In the data rows, 128 means zero.
Here are some points, each followed by its number:
[142 136 124 165 135 115 131 121 134 113 145 171 159 104 126 108 128 135
 104 158 133 120 140 107 134 133 142 139] 0
[125 133 141 126 116 107  92 157 100 120  88 124 108 142  86 102 156  92
 120 138 142 118 161 126 140 151 123 119] 1
[152 127 125 157 166 155 158  87 112 120 159 132 147 120 142 102 119 127
  95 167 141 137 137 130 150 144 131  97] 2
[117 101 150 167 130 155 112 171 110  76 145 141 142 118 123  96 103 166
 128 148  80 156 151 128 159 130 126  84] 3
[149 134 132 162 168 168 152  72 100 127 163 129 154 107 136 108 121 136
  86 163 141 137 141 138 156 135 135 100] 4
[128 140 132 162 133 120 104 121 100 140 149 171 161 100 129 101 107 143
 107 143  92 109 148 124 107 149 114 120] 5
[121 147 188 176 105 147 131 163  65 113 149 136 168  93 101  73 183 102
 107 150 154 102 183  82 190 149 169 148] 6
[121 113 112 141 140 182 124 114 114 120 108 164 140  93 101 122 100 143
 134 101  99 102 106  96 156 114 149 141] 7
[149 154 146 134 119 113 124 107 107  92 163 150 147  93 164 129 121 178
 107 157 113 102 113 110 163 128 121 141] 8
[142  98 163  86 161 120 145 106 117  95 140 112  88 144 156 163 151 148
 107 137 152 173 130 151 128 115 102  81] 9
[121 161 146 141 119 182 117 170 135 147 135 115 168 100 150 108 121 185
 114  87 154 109 155 110 121 107 190 120] 10
[ 92 110 100 110 146 113 156 114 157 145  98 134 123 137 157 157 120 148
 156 140 120 165 146 153  83 143 128 119] 11
[137 140 123 147 145 103 129 158 125 106  98 106 118 154 110 107 122 102
 126 134 118 146 168 131 133 122 111 120] 12
[128 113 146 190 119 182 131 107 135 127 149 157 161 135 115 136 135 136
 155 136  99 102  99  96 114  93 149 155] 13
[108 127 139 176 119 154 152 163 121 154 129 150 147 114 164 143 107 136
 114 143 120 137 141 124 142 107 121 155] 14
[130 147 131 151 121 115 129 128  93 143 145 134 162 132 121 107 108 139
 132 159 135 101 152 114 151 149 130 134] 15
[113 140 167 125 136  96 133 145 129 125 112 110 106 123  92 134 135 139
 129 143 141 133 107 107 160 107 102  93] 16
[156 168 160 141 161  92  97 128 142 140 108 150 126 135 115 129 100 109
 134 115 113 116 127 117 156 149 156  93] 17
[142 127 146 127 182  99  76 156 149 133 101 122 133 149  80 143 156 123
 127 143 154 109 148 117 135 128 100  79] 18
[118 151 141 136 123 176 125 157 126 146 138 117 163 107 143 113 129 175
 111  92 156 108 158 113 122 111 185 121] 19
[108 147 153 107 133  99  97  86 100  99 142 101 126 184 129 163 163 143
 148 101  71 102 169 103 100 170 135  86] 20
[ 94 140 112 120  84 154 117 100 156 120 115  87 120 107 129 129  86 116
 162 136 141 109 134 138 107 114 149 141] 21
[163 112  82 142 117 131  75 151 139 108 111 122 119 156 154 114 106  89
 125 153 167 159  93 109 132 130  98 143] 22
[115 134 119 162 154 120 131 170 128 127 156 150 154  93 136 115 121 171
 107 157 113 123 106 159 176 163  86 120] 23
[154 140 136 132 153 109 104 120 107 111 113 124 130 117 135 152 167 116
 129 137 107 142 167 121 118 101 123 110] 24
[128 127 112  79  98 147 124 100 135 106 115 115  92 107 143  80 170 130
 141 122 154 144 162 103 100  79 121 120] 25
[102 117 104 114  89 124 148 101 155 128 140 109 121  99 151  87 168 158
 108 145 144 156 149 150 126 109 143 124] 26
[ 80  71 139 100 161 134 152 100 149 106 108 108 106 107 143 163 149 143
 155 122 113 144 120 173 114 149 142 120] 27
[113 163 156  96 131 108 100 109 117 116 137  76 102 155 133 152  72 130
  97 113 111 109 124 116 145 163 130 126] 28
[128 130 111  90 111 122 177  93  84 133 153 134 109 137 108 142 123 125
 123 111 114 104 122 115 109 115 173 166] 29
[117 150 141 120 146 121 129 127 122 133 110  93 111 108 107 145 109 114
 143 128 115 113 122 153 134 125 146 131] 30
[128 147 112 113 126 106 111 184 128 161  80 136  78 177 108 129 121  88
 162 115 134 137 162 166 121 149 114 113] 31
[149 161 160  93 126 127 159 163 149 147  66  87 113 135  94 163 100  95
 107 101 120 123 120 117 142 100 156 100] 32
[149 122 183 167 112 152 144 147 158 163 164 119 134 137 158 140 110 148
 136  77 154 115  92 162 151 121 147 101] 33
[125 141 139 124 120 102 108 153 138 110  88 134 137 132 112 118 148 131
 130 130 116 116 133 131 141 149 104 127] 34
[135 134 126 141  91 168 152 135 121 140 149 143 133 107 108 156 121 143
 141 143  99 109  72 103 121 128 169 169] 35
[136 149 133 147 125 110 128 128  89 140 141 132 163 135 119 104 117 143
 126 157 136  96 149 116 145 152 130 129] 36
[138 121 135 125 168 111  89 149 153 136 107 120 128 140  88 135 159 120
 137 135 156 116 148 120 125 123  98  92] 37
[121 147 146 148 126 106  90 163 149 133  94 143 106 149 108 143 142 116
 141  94  92 116 134 110 100 128  93 106] 38
[135 141 145 112 119 125 142 105 133 121 141  88 125 135 145 127 165 111
 177 131 148 153 114 129 144 112 118  91] 39
[101 120  98 100 140 106  90 177 121 127 108 136 126 149  87 129 149 123
 114 129 113 130 162 124 135 149 121 113] 40
[169 110  82 141 112 137  79 146 144 109 123 127 131 157 167 113 109  97
 129 152 163 157  84 111 130 130 109 146] 41
[131 126 150 110 135 136 147  95 104 154 169 101 109 101 102 121 152  83
 152 171 138 131 134 147 112 133 148 160] 42
[132 123 113  82 103 146 130  99 128 108 119 118  98 116 138  92 170 125
 133 126 147 146 159 107  98  94 122 125] 43
[135  92  91 162  91 161 166 121 135 175 135 164 140 114 108 136 128 116
 120 136 113 116 127 131 135 121 128 148] 44
[121 140 126 127 140 140 131 142 107 147 135 171 175 107 108 115 128 164
 114 136  85 109 141 110 170 142 156 120] 45
[191 106  70 127 154 127 117 128 128  78 149 171 140 177 164  87 135  74
  93 150 175 130 127 117  72 100 100 141] 46
[118 143 136 120 115 118 100 150 137 131 111 125 130 139  98 138 142 118
 130 126 124 116 139 117 130 139 118 110] 47
[163 120  70 113 126 154 131 142 128 133 129 157 133 156 171 108 107  74
 107 136 175 123 106 124 114 121  86 162] 48
[123 136 128 130 138 142 137 142 111 146 135 166 171 102 108 120 130 163
 116 142  89 111 141 110 171 136 152 125] 49
[135 147 104 131 116 107 106 168 130 144  96 161  99 162 125 130 143 121
 132 121 137 130 137 129 110 130 101 106] 50
[130 155 116 118 152  97  83 155  91 136  96 110 121 131  97 131 137 114
 131 151 123 109 143 141 138 148 102 111] 51
[136 142 150 155 133 139 157 155 117 139 150 167 130 104 144 147  94 141
 107 125 143 133 118 153 157 127 127 117] 52
[135 120 105 141 140  92 117 114 107 154 163 157 168 107 150 108 114 157
  93 115 127  95 113 103 163 121 135 134] 53
[ 99 142 118 118  90 143 120 102 147 116 116  89 123 115 126 136  88 116
 157 132 134 114 136 129 107 122 150 135] 54
[149  88 102  95 166 145 144 150 165  90 124 132  99 169 112 154 176 106
 116 130 105 130 100 154  91 127  88 152] 55
[115 147 132 113 112 106  90 156 142 133 108 122 126 149  87 143 142 116
 134 129 127 116 134 117 121 142 114 106] 56
[103 124 124 124 102 134 135 132 132 114 144  96 113 122 143 103 154 119
 156 105 147 139 152 109  88  94 115 150] 57
[114 158 153 104 134 116 102 107 119 116 145  85 118 149 130 148  79 128
  96 120 112 104 125 114 154 164 130 126] 58
[ 94 113 112 148 140 147 152 135 135 140 163 115 161  86 136 129 156 130
 127 143  99  81  99  96 163 142 135 169] 59
[142 120 146 190 140 154 111 135 128 168 108 150 126 107 164 136  93 143
 169 136 134 151  85 124 135  86 163 134] 60
[128 127 112 169 112 120 104 135 149 113 163 171 175 100 122 143 121 143
  86  94 141 102 113 117 135 177 163 120] 61
[107 134 148 146 139 115  99 151 135 152 110 107  84 145 115 137 114 111
 136 104 110 137 133 159 124 120 119 126] 62
[130  87 137 101 172  94 167  98 161 144 137 154  82 167 117 161 138 160
 100 117 143 157 158 164 123 142 125  79] 63
[173 116  87 130 111 131 121 123 154 107 145 183 152 136 171  88 134 105
 108 137 183 152 122 120 114 106 103 142] 64
[109 104 113 114 140 140 163  93  86 142 144 127 133 133 112 143 156 126
 100 126 154 105 164 130 131 134 156 123] 65
[ 90  88 160 113 155 117 160 130 169 124 126 127  96 130 150 159 127 130
 118 109 146 158 124 174 132 130 119 123] 66
[108 127 132 162 105 161 152 142 142 161 184 115 140  86 101 163 121 136
 169 143 141 102  78 124 149 114 135 162] 67
New points follow, each followed by the number of its nearest point above.
[ 81 114 126 152 154 157 116 164  83 107 160 153 145  94 148 157 109 154
 121 165 102 122  99 156 170 168  76 122] 23
[122 106 106 105 121 139 165  85 102 133 150 128 122 149 114 145 136 104
 107 121 115 129 143 135 108 140 158 169] 29
[128 147 151 127 109 109  84 161 101 117  96 120 115 145  83 106 145  90
 117 124 141 105 162 128 146 149 125 123] 1
[126 110 145 182 119 180 135 109 132 125 148 153 162 129 117 131 129 135
 149 135  99 103 105  94 119 100 146 153] 13
[120 114 116 142 111 143 128 112 115 134 135 168 146 113 140  92 101 144
 120 115 104  97 112 115 130 122 171 168] 7
[149  78  98  79 168 140 145 149 170  78 122 129  92 177 101 156 190 102
 120 129 106 130  99 159  79 128  72 155] 55
[137 147 152 115 119 131 136 112 135 122 141  89 122 137 141 129 160 109
 189 130 151 145 114 126 142 107 117  93] 39
[120 149 165 130 138  92 134 148 122 125 112 113 104 131  97 138 139 141
 129 137 135 139  97 109 163 109 107  87] 16
[ 87 113  98 134  98 140 138 128 170 127 108  94 106 135 143  87 135 130
 141 143 141 137 141 117  93  86 128 141] 57
[108 134 119 107 154  85 187 100 135 175 101 164 120  79 178 170  79 136
 183  66 113 123 183 138  65  93 163  65] 11
[108 113 132 169 154 161 194 163 142 161 108 108 120 149 157 150 121 136
 141 115 113  88 141 145 114 170  93 141] 14
[142 134 126 169 133 120 131 114 135 113 156 184 168  93 129 108 128 143
 100 163 134 116 134 103 135 135 149 141] 0
[184 106  70 134 154 134 145 107 107 113 101 150 140 121 129 156 149  81
 114 122 168 123  92  89 128 121 114 127] 48
[105 145 122 128 130 127 123 168 130 142  94  98 109 112  92 165  99 106
 143 163 100 109 148 154 121 122 126 134] 30
[101 134 146 148 140 120  97 156 135 154 101 108  85 149 108 136 114 109
 127  94 106 137 141 159 121 121 114 127] 62
[108 113 119 148 112 147 124 107 107 140 135 164 147 100 136  94  93 157
 120 115  92  88 120 117 135 121 183 169] 7
[130 116 143 111 144 132 147  94  99 158 160 106 106 111 100 132 157  82
 142 170 135 138 136 155 111 143 143 154] 42
[136 144 158 145 104 129 106 135 112 140 119 139 122 123 103 134  98 109
 151 110 116 130 142 126 122 113 120 110] 47
[149 161 167 120  98 113 104 100 121 127 142 115  99 128 157 156 156 143
 190 136 127 151 113 166 128 100 128 120] 39
[115 123 150 122  98 144 158 127 177 103 104 108  91 117 113  92 155 167
 112 132 133 131 117 148 121 118 131 107] 26
[128 120 119 100 161 120 131  86 128  92 101 136 106 128 108 177 142 150
  86 129 134 172 120 180 135 156 107 113] 9
[101 161 160 127 154  85 173 170 107 127 101 136  92 121  80 177 121 143
 134  87 120 102 106 131 163 142 107 120] 16
[ 80 113 139 162  84 161 124 149 149 120 135 101 106 107 143 101 107 164
 148 136 154 123 162 159  93  65 107 134] 57
[ 87  85 160 113 154 120 159 135 177 127 129 129  99 121 150 156 121 130
 127 101 148 158 127 173 128 128 121 127] 66
[ 95 120 111 130 105 138 131 131 169 131 109 104 108 139 142  89 129 124
 145 132 135 134 142 113 106  88 127 134] 57
[142 154  91 113 133  85 104 114 128 168 142  80 113 163 122 129 156 136
 169 143 127 151  72 131 114 100 128 141] 39
[149 154 126  86 112  71 131 142 135 113  94  87 106 149 171 170 100 136
  93 101  99 158 127 117 121 142 156 127] 28
[156  85 126 127 147 127 145  79 100 113 108 115 126 156 115 108 142 102
 120 129 134 102 141 138 107 149 135 113] 65
[108 105 126 116  86 120 134 130 164 124 128  87 104 102 109 101 129 144
 137 181 134 144 149 136 109 110 114 133] 26
[125 149 150 143 128 103  97 156 144 131 100 132 103 149 110 145 135 113
 139  95  95 112 134 113 110 127 102 113] 38
[156 134 188 176 105 154 145 156 163 175 170 115 140 135 164 136 100 150
 134  73 154 109  78 166 149 114 156 106] 33
[134 131 153 130 134  88 115 130 137 131 148  98  81 136 149 145 115 124
 171 154 125 131  99 153 139 122 152 125] 30
[135 147 153 155 140 140 131 114 114 113 184 143 147 107 129 143 100 109
 120 143  99  74  78 117 142 121 156 169] 35
[148 136 118 125 126 144 162 101  93 149 131  99 115 136 131 165 145 108
 143 111 136 110 124 136 108 108 172 144] 29
[135 140 153 155 133 134 159 156 114 133 156 171 126 100 143 150  93 136
 107 122 154 137 120 159 163 128 121 113] 52
[101 120 126 120  91 134 138 128 135 106 156  94 113 121 150  94 163 123
 162 101 154 144 155 103  79  93 114 162] 57
[133 140 146 130 109 116  89 170  99 122  87 127 113 148  86 105 153  85
 118 126 140 108 163 127 145 141 122 121] 1
[ 87 113 132 100 147 120 131 114 149  92 101 129 113 128 136 170 135 150
 114 122 113 144 106 187 100 149 149 162] 27
[156 134  98 100  98 127 111 149 149 133  94 129 106 163 122 136 142 123
 107 136 134 151 141 138 107 121  86 106] 50
[149 134 112 127 126 147 166 100  86 154 129 101 113 135 129 170 142 109
 134 108 134 102 127 138 100 107 183 155] 29
[142 144 117 132  89 104 150 131 120 124 139  99  99 150 141 117 152 155
 133 140 107 176  94 130 129 117 146 102] 39
[128  78 139 100 175  99 173  93 170 154 142 164  78 163 115 163 142 164
 100 115 148 158 169 173 128 142 121  72] 63
[ 87 113  98 107 154 106 159 121 156 147  94 143 126 142 157 170 121 150
 155 143 113 172 148 152  79 156 135 106] 11
[138 137 136  79 116  86 120 130 132 104 110  95  90 149 152 124  89 132
 125  99 109 142 107 109  94 155 145 120] 28
[124 137 146 127 102 112  95 164 107 117  90 125 108 142  86  93 157  96
 112 131 146 114 161 129 144 143 123 117] 1
[121  96  86 117  98 170 153 112 166 143 146 116 110  92 124  95 163 119
 178 101 160 145 149 136  85 113  95 158] 57
[123 117 112 135 137 167 123 120 122 115 105 157 138 104 104 124 105 135
 131 107 104 107 110 104 149 115 141 138] 7
[134 123 152 116 140 129 141 105  93 155 157 105 107 108  92 123 156  75
 143 170 136 127 140 147 119 143 144 156] 42
